In the rows, zero is written as 128.
Rotation paths and how fast each direction turns (degrees each step)
Each turn is a multiple of 5 degrees from 10 to 175, or 0.
Each row of a path follows its step; steps can be skipped.
path 1
step 1: [133 111 119 125 133 126 131 137 130 119 143 118 136 124 114 121 133 126
 126 121 120 131 127 122 121 129 117 124 147 125 141 130 126 112 136 139
 136 118 136 131 136 133 131 119 129 132 134 130 132 134 118 125 134 129
 120 135 129 117 135 126 125 114 130 127]
step 4: [138 126 128 135 139 121 133 149 118 131 121 137 140 125 123 123 124 126
 129 124 127 136 123 125 120 128 131 135 129 121 140 120 134 134 133 144
 130 119 130 121 122 117 124 143 130 125 133 126 133 135 124 121 109 134
 125 123 135 127 141 141 134 131 121 116]
step 5: [133 129 135 117 126 132 134 112 132 127 126 121 127 126 123 127 130 113
 122 144 135 126 129 135 124 130 137 126 130 134 112 132 142 142 124 115
 125 129 119 130 128 129 132 105 129 129 114 124 128 136 132 123 131 132
 125 124 114 135 130 129 131 139 114 132]
step 7: [121 138 133 140 134 125 140 131 121 135 138 129 127 131 126 140 135 131
 116 131 126 131 134 126 123 128 129 122 121 113 126 117 128 121 134 130
 130 119 122 119 141 127 131 143 127 121 129 140 132 136 122 139 129 110
 125 140 125 109 128 128 135 141 125 133]
step 12: [140 127 122 134 142 133 132 123 114 125 134 137 124 140 118 125 139 144
 124 125 121 117 132 128 121 137 121 124 132 125 145 125 117 129 135 130
 125 138 125 119 128 131 123 136 146 127 124 130 130 125 120 124 115 117
 130 135 135 131 125 121 137 119 135 127]
step 14: [137 137 129 123 115 131 111 139 126 133 131 125 116 112 119 131 113 128
 117 127 121 122 132 124 119 134 133 132 130 144 125 137 140 137 128 137
 132 140 126 136 121 132 122 116 122 129 124 125 128 121 111 124 133 137
 132 128 132 134 131 137 123 128 121 122]
step 15: [143 125 113 145 131 118 143 118 126 129 133 137 140 128 126 125 139 144
 130 129 144 137 134 123 116 116 135 134 136 117 124 122 129 129 122 123
 132 124 122 133 132 125 129 127 127 128 133 130 123 130 129 130 123 116
 126 110 124 130 118 129 123 127 123 122]
step 17: [120 125 122 137 130 135 119 123 129 126 131 133 114 133 127 129 133 126
 122 126 123 122 130 127 121 131 129 114 132 146 126 130 141 127 117 131
 123 124 142 133 128 124 123 142 139 137 132 129 134 120 114 122 123 136
 119 136 141 126 113 127 139 138 140 122]
step 19: [113 135 138 117 124 128 119 137 138 137 120 122 131 131 133 131 118 134
 135 122 133 117 118 140 125 134 122 138 132 137 118 131 132 123 136 131
 130 113 126 123 122 128 144 119 126 132 130 120 131 130 118 133 143 124
 134 127 130 124 130 124 117 118 117 117]
Speeds:
[131 127 126 129 125 131 126 126 129 128 128 130 127 127 129 127 129 127
 127 129 131 124 132 124 123 128 126 130 130 131 128 127 125 129 125 126
 127 131 125 127 130 130 127 134 127 128 128 128 128 125 130 126 130 132
 128 128 128 128 128 128 128 126 130 127]
125
[128 127 130 130 131 127 129 127 130 128 131 128 125 127 128 131 128 131
 123 128 133 129 128 129 128 127 130 127 125 126 129 127 128 130 126 126
 126 127 130 126 129 130 128 127 131 124 125 128 125 124 132 128 127 128
 123 125 128 128 128 126 132 127 126 126]
140
[131 130 127 131 127 131 127 133 123 130 129 126 126 130 128 133 128 125
 126 130 127 127 128 131 131 131 130 130 124 127 129 127 128 128 128 130
 128 127 125 128 128 129 126 130 124 130 129 128 130 129 131 131 127 130
 130 126 126 130 130 126 128 127 127 129]
155
[128 129 127 129 126 128 123 127 130 127 125 130 127 131 129 129 129 127
 128 132 128 130 123 131 129 127 127 127 126 127 124 130 132 129 129 127
 127 130 127 125 130 127 132 127 129 125 126 126 126 129 129 128 131 131
 129 132 130 127 127 130 126 125 125 131]
130
path 2
step 0: [123 131 133 126 125 126 119 125 138 124 125 129 137 122 126 114 133 123
 130 134 122 134 135 129 112 133 133 125 137 136 132 125 111 122 127 137
 122 130 129 137 134 138 130 143 128 122 123 126 127 130 122 118 122 141
 126 133 126 120 123 120 139 122 147 134]
step 2: [137 122 123 116 121 127 134 118 123 125 130 136 119 114 138 121 134 125
 122 132 119 127 130 126 123 116 122 131 128 128 126 127 125 138 135 135
 130 148 136 127 127 123 132 127 128 128 141 134 137 130 142 122 128 120
 120 120 135 132 113 134 120 116 123 127]
step 3: [121 141 131 142 134 120 117 123 126 134 116 126 137 123 137 128 123 128
 130 130 133 131 129 121 120 124 127 114 133 130 123 131 135 129 131 138
 129 131 136 145 129 126 132 135 116 128 141 124 141 126 116 135 134 120
 128 134 123 135 132 119 135 121 133 122]
step 4: [124 120 134 126 130 127 133 141 136 125 133 133 123 135 113 114 139 125
 138 142 142 118 128 129 122 118 116 130 131 127 118 127 123 122 124 135
 136 120 131 129 127 135 125 125 131 137 130 132 130 136 123 121 141 123
 118 130 126 124 123 120 143 137 130 123]
step 5: [135 125 124 120 143 126 133 135 135 145 121 132 112 113 129 120 137 119
 126 129 136 124 134 134 132 137 130 126 119 134 139 125 116 138 128 119
 112 131 133 138 132 124 136 119 135 127 138 131 130 123 130 125 128 129
 127 119 123 133 133 126 120 127 135 129]
step 9: [134 136 136 122 144 129 113 135 139 143 129 136 137 140 139 126 118 141
 130 128 140 133 125 128 126 119 127 130 128 126 139 132 132 140 133 133
 122 133 125 125 133 129 123 133 130 134 142 126 140 126 120 129 142 124
 125 126 122 134 135 125 126 127 130 124]
step 10: [129 122 142 139 130 137 131 124 129 132 138 140 120 125 122 117 128 126
 125 135 125 119 131 124 118 121 110 142 132 129 122 131 121 117 123 140
 131 132 122 128 129 124 142 126 135 130 129 131 128 114 127 121 130 115
 122 124 128 116 129 138 130 125 134 133]
step 17: [130 137 129 115 129 124 128 123 122 135 123 133 116 136 123 124 145 130
 138 134 123 137 127 117 133 129 130 127 131 127 144 126 131 138 123 124
 123 126 122 142 136 124 122 132 131 132 131 121 136 130 122 126 139 136
 121 120 124 131 122 128 124 115 148 139]
step 19: [122 131 127 135 127 122 127 136 131 134 123 119 139 116 130 118 134 120
 127 134 140 127 127 123 125 124 117 121 137 132 128 137 133 140 134 143
 129 147 143 129 137 136 119 127 120 132 138 127 127 119 127 136 118 139
 127 127 140 132 124 124 130 127 131 122]
Speeds:
[128 131 131 124 131 130 130 127 125 130 124 126 128 128 126 131 129 133
 128 130 126 126 130 129 126 128 128 132 127 130 129 129 127 127 126 128
 124 128 125 126 127 130 126 129 125 129 128 124 126 130 126 129 127 132
 127 129 132 126 129 129 127 129 127 129]
40
[127 128 128 129 126 128 128 129 127 130 127 127 131 127 121 125 127 127
 129 127 126 123 123 128 128 126 126 124 130 128 131 126 127 128 126 128
 127 125 130 125 129 131 127 127 127 129 129 128 129 124 131 128 129 126
 128 129 131 127 130 129 127 128 125 131]
120
[128 128 128 127 128 127 127 127 126 127 129 126 133 130 129 128 125 127
 130 129 126 133 127 126 126 128 130 126 124 130 128 124 126 131 128 129
 123 124 123 130 128 130 130 128 126 129 128 131 130 129 127 129 128 128
 124 128 125 127 128 130 128 127 128 125]
125
[128 130 125 128 125 130 129 129 126 124 129 127 127 125 132 129 128 127
 128 127 129 125 123 131 131 126 129 129 128 128 129 129 127 130 129 130
 127 132 124 128 129 132 125 132 127 125 127 128 129 127 124 125 127 127
 126 131 128 129 129 128 128 126 124 126]
60
[129 130 127 128 130 133 128 134 129 127 128 125 129 126 129 127 129 129
 127 130 130 129 128 126 130 128 131 127 128 129 128 127 124 129 128 125
 128 127 132 125 129 131 127 128 133 126 125 129 129 130 129 130 131 128
 128 126 132 127 127 126 129 129 131 125]
95
